Rows are one point carried round by a steady rotation, each followed by how many ticks it has turned.
The counts run from 0 to 140.
[-17.1  18.0   1.7   9.2 -16.5  10.6  -2.9 -18.6  16.5  -7.0  13.8 -10.8
 -16.4  16.5  14.8   4.4  -2.1 -27.4  -8.3  -8.2   9.5   2.8   8.1   2.0
 -28.7  10.5   4.4   9.6  18.0   2.9  -1.0  -4.8   0.2  -3.4  -1.4  -6.8
  -5.1  23.3  11.2  -7.8 -11.2 -35.4   9.4  -9.3  -9.8  17.9  10.7   6.4
 -26.9  -1.2 -33.5  14.9  -3.6 -11.9  19.8  -5.1   4.5   5.6  13.6   8.1
  -4.4]	41
[ -7.2   5.4   5.9 -10.2 -13.1   1.5   3.5  -9.1  10.4  -2.3   4.2 -16.1
 -11.1   0.2  12.5  -2.9  -0.7 -18.9   9.7 -16.8  -2.3   3.9   0.2  -1.0
 -14.8  17.0  20.9  -2.9  12.8  15.2   0.4 -20.0 -26.0  14.1 -11.2   9.8
   7.2   7.7  19.1 -10.6   5.2 -30.2  -3.7 -18.6 -21.0  11.2  13.2  10.1
 -19.0 -10.3 -27.1   2.8  -2.1  -8.9  29.7  -4.1  -3.7  -0.6   9.3   6.6
  -1.6]	99
[ -5.3 -11.8   7.6 -11.7  -2.3  -5.2  -4.8 -26.2   5.1 -12.3  18.5   0.5
 -18.8   9.3  -2.6  -4.3 -10.6 -15.4   3.9  -2.8   8.6  -3.5  -9.2  26.0
   1.3   8.9 -12.1  -5.8   2.4  25.1   2.9 -11.1   0.3 -11.7  -6.8  -5.3
  10.7   1.1  29.4  -8.2  24.3 -22.1   5.9  -7.9 -18.9   0.9 -18.1   5.4
 -13.4  -4.1 -16.9  -7.1 -25.3 -24.5  18.3   9.2 -10.8  11.5   8.8  -9.7
  -3.7]	95
[-15.3   4.0 -13.7  11.1  20.2  20.0  -5.9 -12.3   0.3  -2.5   5.3  12.0
  -2.5   7.8   4.0   8.5 -15.1  -7.0 -19.5   5.9   3.2   4.4   3.5  23.9
 -12.0   5.6   1.4   7.9  18.2  -0.8 -19.6 -23.0   7.7   5.4 -26.6  16.0
   9.0   5.3  29.3 -10.8   0.5 -21.6 -10.7   2.5 -13.9  -7.5   5.8   0.2
  -0.8  -9.4 -35.1   0.0   6.6 -25.1 -15.8   5.3  -4.0  12.2  14.0  11.5
   1.9]	48
[  2.6  18.5  20.5 -21.8  26.9  -2.0   6.2  -3.0  17.5   6.6   9.6 -10.8
   1.1  10.5  25.0  -1.8 -16.5  -9.7  18.7 -12.8  -0.1  -5.4   1.6   1.7
  -9.0   7.0   8.4  14.0  -8.4  32.5 -19.6 -23.8 -19.3  17.2   7.2   3.5
  -6.0   5.4  -0.2  -9.0  21.2  -9.3   0.9 -16.2  -9.2 -18.2  -2.0   1.8
  -5.6  -1.8 -16.6  -0.4 -21.0   5.2  29.0 -12.9  -2.0 -17.4  -0.5 -10.2
   2.9]	9
[ -0.1   8.1 -15.8   1.3  -1.3  12.4  10.2  -9.6   8.1  -9.6  12.8   1.4
   3.9  21.4   4.3  34.0 -19.8  -4.5   5.9 -17.2   0.2   3.0  16.4   1.0
  15.4   7.6  19.2  -5.6   9.8  -2.5 -10.4  -6.3  -5.6 -21.3  -5.4  -4.3
  24.1   7.3  23.5  -0.1   2.4 -11.6  12.2  -9.1 -12.4  -1.1  -2.2 -24.6
  -1.8   9.9 -33.6   6.3 -20.7 -16.2   0.6   2.7 -11.8  -6.6  -8.3  16.7
   9.2]	31
[ 12.3  19.3   3.3  11.9  10.3   4.1  14.6 -10.4  10.4  -0.7  16.8  10.3
  11.3  19.6  12.3 -11.0 -17.6  -7.5  11.0 -14.4  -9.0  10.8  -8.6  20.7
  23.5   0.9  20.6   1.3  -5.1   2.4  -8.3 -15.2 -13.9  -1.4   1.3   5.9
   1.7   5.8  -4.7  -1.6  17.4 -11.3   4.0  -6.4  -0.3  -4.8   3.2 -11.4
  -1.5 -30.5 -30.9  11.7 -22.1   1.8 -35.5 -20.9  -4.6   8.7  -8.3  -8.8
  -4.2]	0
[-22.2  17.9  24.0 -13.2  14.1  12.6  11.2  -2.2   9.0   9.4   4.8 -21.3
  -0.1   8.6  29.0  -9.5  -0.6  -6.0   4.9   0.4   3.0   3.3   0.5   1.1
 -10.3   4.4  -6.8  -3.4  11.3  25.6 -21.6 -10.2 -16.4  12.5  10.9 -10.6
 -16.3   9.1   0.9 -17.6   7.2  -5.5 -14.2 -15.4  -6.0  -1.9   9.4  -9.0
  -3.2  -1.9 -32.5   0.7 -18.1  -0.1  21.0 -28.3   4.8  -3.4  -4.3   6.3
   1.2]	11
[  4.5  -6.0 -11.2  -0.7   1.8  -8.3 -22.3 -18.0   1.0  -9.5  10.0  -8.0
 -12.9   2.7  -4.1  13.6  -0.6 -32.2  -1.0  -1.8  13.3 -10.2  -7.7  11.3
   6.0   3.6 -13.6   8.8  16.2  16.8 -12.8  -8.1   5.0 -19.3  -8.7   0.8
  12.3  17.0  36.1 -15.7  -0.2 -24.4  -2.0  -6.1 -12.6  -3.0 -22.6   7.9
  -6.6  14.3 -24.8  -4.3 -24.7 -21.7   6.0  19.6 -13.4  -0.1   5.3   3.1
  -4.4]	35
[ -1.5  12.0  28.4  -2.6  43.3  -4.4  -7.9  -6.2  -3.7  13.0  16.2   2.1
  -0.1   8.0  -2.7 -11.4  -8.7  -9.0  -2.3   7.6   8.6   1.3 -20.7  21.4
   5.8  -0.9  -9.4  15.3 -11.8  24.4 -17.6 -13.1  14.2   2.7  11.8  -3.5
 -11.7   7.2  13.9 -12.8  23.4   1.1  -2.6 -10.2  -3.7 -25.4 -17.0   2.9
  -5.3  -3.4 -26.7 -23.6 -19.7 -13.4   1.5  -1.1  -6.4 -11.8   7.7   0.3
   8.0]	66
[-15.4  24.6   7.5  21.8   8.7   6.8   0.8 -11.8   8.7  15.5  22.2 -12.7
   7.7  14.6   7.0 -20.9   3.4 -19.0  -7.6   1.3   2.0   3.5  -3.8   8.5
  -8.7   5.4   1.9  20.5  -4.8   8.1  -9.2  -5.3  -2.6   5.2  12.1  -0.3
 -24.0  16.7   1.4 -12.4 -11.5 -14.0  -1.4  -0.1   0.6  -4.7  12.1 -12.2
  -8.5 -15.8 -41.3   9.2 -17.4  -9.8 -27.2 -21.9   3.1  12.0  -3.2  12.6
  -2.0]	57
[  9.8  13.6  15.6 -16.8  29.1 -11.8  -2.0  -1.8   8.8  18.1  10.8  -8.5
   7.1   8.0  11.7  -8.6  -6.1 -10.2  19.8  -9.4  -0.3  -9.2  -9.0   8.9
   4.1   9.1  12.4   4.9 -11.5  34.8 -11.1 -27.9 -13.8  16.6   5.2  -4.7
  -8.1  12.6   6.9  -7.8  29.6 -10.7   0.9 -13.3  -7.4 -17.4  -8.8   2.7
  -0.8  -8.2 -14.6 -11.1 -24.5   1.7  18.7  -3.9 -12.1 -14.8   0.2  -9.5
   6.4]	8
[ 10.2   0.4   3.9  -1.4   2.0 -10.1 -19.0 -15.6   9.3  -8.1  20.0   1.9
 -12.0   9.6  -9.3  13.5  -3.2 -30.5   9.4  -0.5  16.3  -7.6  -6.0  10.9
  -4.2   6.7  -2.8   7.1   1.6  24.7  -5.5  -3.1  11.5 -19.9  -2.7   1.5
   4.7  23.6  30.7 -12.5  13.0 -31.9   8.4  -7.5 -18.6  -4.6 -15.8  15.3
 -14.6   5.6  -9.7  -1.3 -23.7 -14.2   9.9  26.9  -9.4  -3.4  12.6 -10.4
  -1.5]	36
[ 10.6  37.9  -2.5  10.3   7.6   0.1  -3.8  -6.7   7.7  10.2   4.9   4.8
  17.2  28.0   7.4   7.7 -18.1 -27.1  -2.6   2.2  -3.2   0.7  -0.2  17.2
   8.3  -8.3   7.7  -6.0  -3.8   3.1  -7.8 -14.9  -9.6  -6.4  10.8 -22.2
  -9.8  31.6   9.5   0.1 -10.7 -21.9   7.4 -16.9   4.4   1.3   2.1 -14.3
  -5.0  -0.3 -25.1  13.2 -16.8   1.9 -21.4 -16.7  -7.8 -10.1  -7.9   4.9
   6.3]	118
[  7.2  20.3  -3.6  17.3  -6.2  13.4  -0.4 -10.9  -0.5 -12.1   9.7  16.9
   8.1  22.1   4.9  13.8 -22.9 -14.2  -2.2  -9.7  -6.5  17.3  -3.1  27.5
  10.8  -4.7  25.1   5.8   5.1  -5.9  -2.6 -17.0  -2.3 -13.9  -6.1   0.0
  12.0  21.0  20.2   5.1   4.0 -29.4   8.8 -19.5 -14.7  17.0  12.9   1.5
 -14.7 -14.9 -22.7  11.9  -4.6  -4.0 -19.3   6.9  -7.0   5.1   9.4   0.1
  -4.1]	45
[  9.3   2.9   8.6  -6.9   3.6  -3.4 -10.0 -11.4  10.8 -10.5  24.0   2.6
 -17.5  12.8  -1.0  18.2  -2.7 -20.9  10.4  -2.1  25.7  -2.2  -2.9  13.9
  -7.0   9.3  10.4   9.5   0.4  22.3  -9.6  -7.3  12.8 -23.4  -0.2   2.8
   4.6  14.3  16.7  -4.0  12.7 -32.9   5.6  -8.8 -10.4 -14.8  -6.7  20.2
 -13.7  -2.2 -16.4  -5.6 -25.4 -12.0  20.4  18.9  -2.6  -8.2  19.1 -21.0
   1.9]	37
[ -4.2  16.0  13.5  11.2   7.6  12.5  10.4  -7.2   2.7  -8.2  16.7  11.2
  13.3  23.2  13.3   7.4 -13.5  -7.5   4.7   6.9   7.5  16.1   3.1   6.0
   6.8  -6.3  22.2   8.6   4.9   3.7  -0.2  10.0   9.8 -23.7  26.4 -10.0
   4.1   9.2   3.3  -3.7  -7.7  10.5   7.3 -16.1   2.3  -3.6   2.8 -24.3
 -19.8   2.4 -43.5   6.4 -11.7 -21.2 -30.5  -3.5 -13.7  -3.5   4.5  16.6
   2.9]	133
[-13.9  16.3  13.9  -6.3  20.1   1.0   4.0   9.7   6.2  -0.8   0.4 -10.8
   4.8  -2.4  28.0   0.6   3.8 -24.5   0.4   2.6  12.8   4.2   1.4  -7.0
 -25.0  -1.9  29.4  24.4  13.4  13.0 -19.8  -7.1  -0.3  -3.8  19.6   9.1
  -9.0  15.1   1.7 -16.4  -8.7  -4.1  -6.5 -21.5  -8.0 -13.2  15.4   1.9
 -19.6   3.7 -31.6   7.7   4.6  -0.5  12.9  -0.3   2.6 -22.3  10.8  10.3
  -2.8]	129
[-22.3  13.2  15.2   4.0   9.9   2.3   6.5   2.0   4.3  -0.8   4.2 -18.1
   3.6  -4.1  25.4  -5.5   1.5 -22.8  -3.4   5.8   9.1  11.1  -0.6   5.0
 -27.2  -2.1  17.7  16.3  13.8   6.9 -18.1   1.4  -5.3  -8.7  24.4   4.2
 -15.4  10.8   4.1 -25.2 -12.9  -0.8  -8.0 -18.6 -11.6  -5.3  15.9  -3.3
 -12.9   9.4 -33.6   8.5  -2.8  -9.6  -4.9   1.2  -2.8  -8.5   5.8  26.1
 -10.3]	130
[-22.1 -10.1  10.1   3.7 -10.5  -7.7  18.2 -10.3  18.3  -9.0  12.6 -24.3
 -13.6  11.8  16.8  -7.2   1.1 -18.7   4.2 -22.5   6.9   9.3   7.4  -3.7
  -2.9  16.4  -3.0   1.8  13.9  17.4  -1.9   4.1 -18.0 -10.3  12.9  -4.4
   6.7   1.5  11.5 -10.0   3.8  -7.4   5.2  -5.6 -13.3   7.5  -2.2 -17.2
 -14.1   1.9 -40.8  19.3 -27.9  -7.6   5.0 -13.6  -3.7   4.3 -12.0  10.3
 -13.1]	86
[  2.3  11.9  21.2   3.2  24.0   7.5  18.6   2.2  -4.5  -1.6   8.5   7.5
  15.1  10.9  21.4  -4.5 -16.9  -5.5   9.7  -1.5  -5.7  26.0 -10.0  26.1
  16.6 -12.8  18.7   0.0  -1.8   5.9 -15.2  -2.2  -6.3 -25.2  23.5  -6.8
   1.8   9.7   2.5  -5.5  12.7  17.2   1.9 -23.2  -6.0   4.2  -1.4 -11.8
 -16.7  -6.1 -32.6   0.9  -8.0  -3.1 -24.8 -11.3  -0.7 -15.2   1.7   7.4
  -3.4]	74
[-13.0  -7.7  10.2   6.8 -14.1   0.1  20.7 -10.0  16.2 -13.7  20.0 -18.4
 -10.4  21.9  11.9   0.9  -0.4 -16.1   5.8 -15.6   8.4  10.3  -0.4  -5.4
   7.9   6.3  -9.3  -9.2   8.2  16.7   4.7  10.0 -13.1 -20.9   7.7  -9.0
   1.2   7.3   5.2  -5.3   3.1  -2.6   6.1  -4.8  -7.8   9.3  -3.8  -9.1
 -17.0  -6.5 -44.1  12.3 -28.1  -5.3   0.3 -13.8  -4.2   1.3 -12.1   9.4
  -8.4]	87
[  1.0   5.6  17.0  -3.1  41.4  -2.9  -9.7 -12.6  -3.4   6.2  12.8   9.0
   5.4   8.5   6.1  -9.9  -6.8 -16.0  -0.1  13.7   9.7   0.6 -24.7  22.1
  -3.1  -6.7 -22.5  19.6  -7.5  23.8 -22.3 -11.5  17.0  -2.5   4.1   1.4
 -12.5   9.3   9.5 -16.1  13.6  -2.4  -8.1  -3.3   1.4 -18.8 -20.2   4.0
  -4.8  -1.3 -28.1  -5.6 -17.7 -12.9  -8.9  -8.7   2.1 -14.3  -0.5  -4.1
   1.5]	65
[-11.3  11.5  16.0 -22.5  28.2   8.9  15.0   2.2  18.1   6.0   3.9 -14.3
  -6.7  10.7  28.9  -8.8  -6.2  -9.1  14.2  -7.3   6.8   1.6   5.3   1.0
 -13.9   8.8   0.1   4.2   1.7  25.7 -23.7 -20.7 -12.3  16.7   8.0  -0.7
 -12.2   2.6  -6.5 -13.2  12.5  -5.1  -6.7 -10.4  -5.9 -16.2  12.2  -6.0
  -5.8  -0.2 -27.7   2.7 -14.7   0.8  23.0 -22.0   6.3  -9.2   1.5  -5.4
   2.5]	10
[ -4.8   7.8  -0.5  14.8  23.8   1.3   2.9  -0.3  -0.9  -5.1  -0.5   4.2
  11.2  12.3   1.2  16.5 -17.0  -6.9  -6.2  -8.8   0.5  12.3   4.6   0.2
  14.2  -5.5  27.8  11.2   5.1  -9.3  -7.1  -9.8   2.7 -12.3   5.4   7.9
  27.5  10.1  25.6 -10.7  -4.2  15.0   6.5 -12.0  -1.5 -12.5  -0.3 -14.3
  -4.1  10.1 -42.9   1.9  -1.3 -16.0 -12.9   6.0 -16.4 -19.4  -1.5  29.4
  14.8]	135
[ 11.1  24.1   2.2   5.3   9.4  -8.6 -11.4  -2.0   8.3  15.9  11.6  -5.8
   4.9  -1.2  -7.3  -6.9   1.6 -18.1   6.1  -7.7   4.0  -4.1 -10.3   2.4
 -12.7  14.7  40.8  28.3  -7.4  11.1  -1.9 -31.6   1.4  25.4  -0.1  13.5
  -5.2  12.1  19.8  -8.9   4.8 -20.2   9.7  -8.5  -3.0 -15.7   8.7   7.8
 -14.5 -16.1 -26.7 -10.2  -8.9  -2.1   5.9  11.1  -1.8  -7.1  25.8   1.7
  17.1]	53
[ -2.5   7.3  -3.1   4.1  -7.5  12.2   3.5  -0.7   5.3  -7.6  13.2   3.7
   5.0  20.8  -2.6  23.0 -11.7  -3.9   7.8 -12.6   5.3  12.6  18.8   8.9
  24.2   2.2  19.8 -17.5   7.6   1.1  -7.6   4.5  -3.7 -29.3  12.0 -15.4
  21.6  11.9  19.9  -3.1   3.3  -9.7   3.7 -13.3 -12.0  -4.1   8.3 -23.4
   1.6   2.6 -33.1   3.1 -31.0 -16.2 -11.0   5.4 -14.0   0.7  -3.0  13.9
   5.6]	30
[-14.1  -2.8   0.6  -7.1 -12.1 -13.5   5.3  -1.8  17.1  -5.7   2.9 -22.7
  -6.3  -1.5  20.9   4.0   2.7 -34.5   6.2 -11.1   6.8   7.9   8.4  -9.4
 -19.3   8.9  26.4   6.4  20.6  14.6 -14.1   6.6 -26.8  -7.1  18.9  -0.6
   2.5  11.1  18.7 -23.6 -10.1 -13.1  -4.0 -20.0 -13.5  -1.0   5.0 -12.4
  -9.2   8.5 -26.7  14.9 -16.5  -7.3   6.9  -5.0 -13.6 -11.3  -4.4  13.8
  -8.0]	26
[ -0.9   8.8   5.4  -7.3   3.1   8.0  -6.2  -3.6  10.9  -2.5  23.6  -2.4
 -17.8  10.0  -9.5  12.0   1.2 -11.3   8.3  -3.5  22.4   7.0   7.8   4.5
  -8.4  16.7  13.4   7.4  -0.1  12.9 -14.8 -11.7  15.5 -11.5  -1.0   1.8
   4.2  16.2  14.0  -8.7  12.2 -25.3   2.3  -9.3 -15.5 -13.3  16.5  16.5
 -17.3  -5.3 -28.3 -12.1 -24.2 -12.7  28.3  19.1   3.0  -6.1  24.3  -7.3
   9.8]	38
[  1.4  10.3 -22.7  -5.9  15.3   2.2 -13.1 -18.5   7.0   2.0   5.4   4.4
   0.4  -4.8   1.3   5.6  -7.7 -26.7  -5.3   9.7   3.6 -15.3  -7.1  13.3
  -1.3   6.8  -2.8  -6.5  20.7  19.4  -9.0 -33.2 -14.7  19.9 -29.4  11.4
  12.0  10.8  38.9 -16.2  -9.9 -22.7  -4.1  -2.4  -2.2  -4.2 -14.6   3.3
   0.3 -12.8 -27.5   5.4  -3.8 -23.2  -8.4   0.5 -18.5  12.5   5.9   9.6
   6.6]	108
[  0.1  17.6   3.7   8.2 -16.5   8.4   4.4 -12.8  -2.8  -2.6  19.7   7.8
   2.4  11.0   7.4  -6.9  -6.2 -15.2  10.3   0.9  -1.0  19.5   4.9  38.0
   7.5   8.6  19.8 -19.8   3.5  10.4  -2.8 -11.5 -15.9 -13.9  -1.5 -10.1
   1.9  15.8  17.7  -2.8   8.6 -29.8  -3.1 -14.3 -17.3  14.2  15.1  -9.3
  -2.1 -19.1 -23.1   0.6 -22.8 -12.6 -22.4  -3.2  -5.7  15.9   4.4   6.4
  -8.7]	103
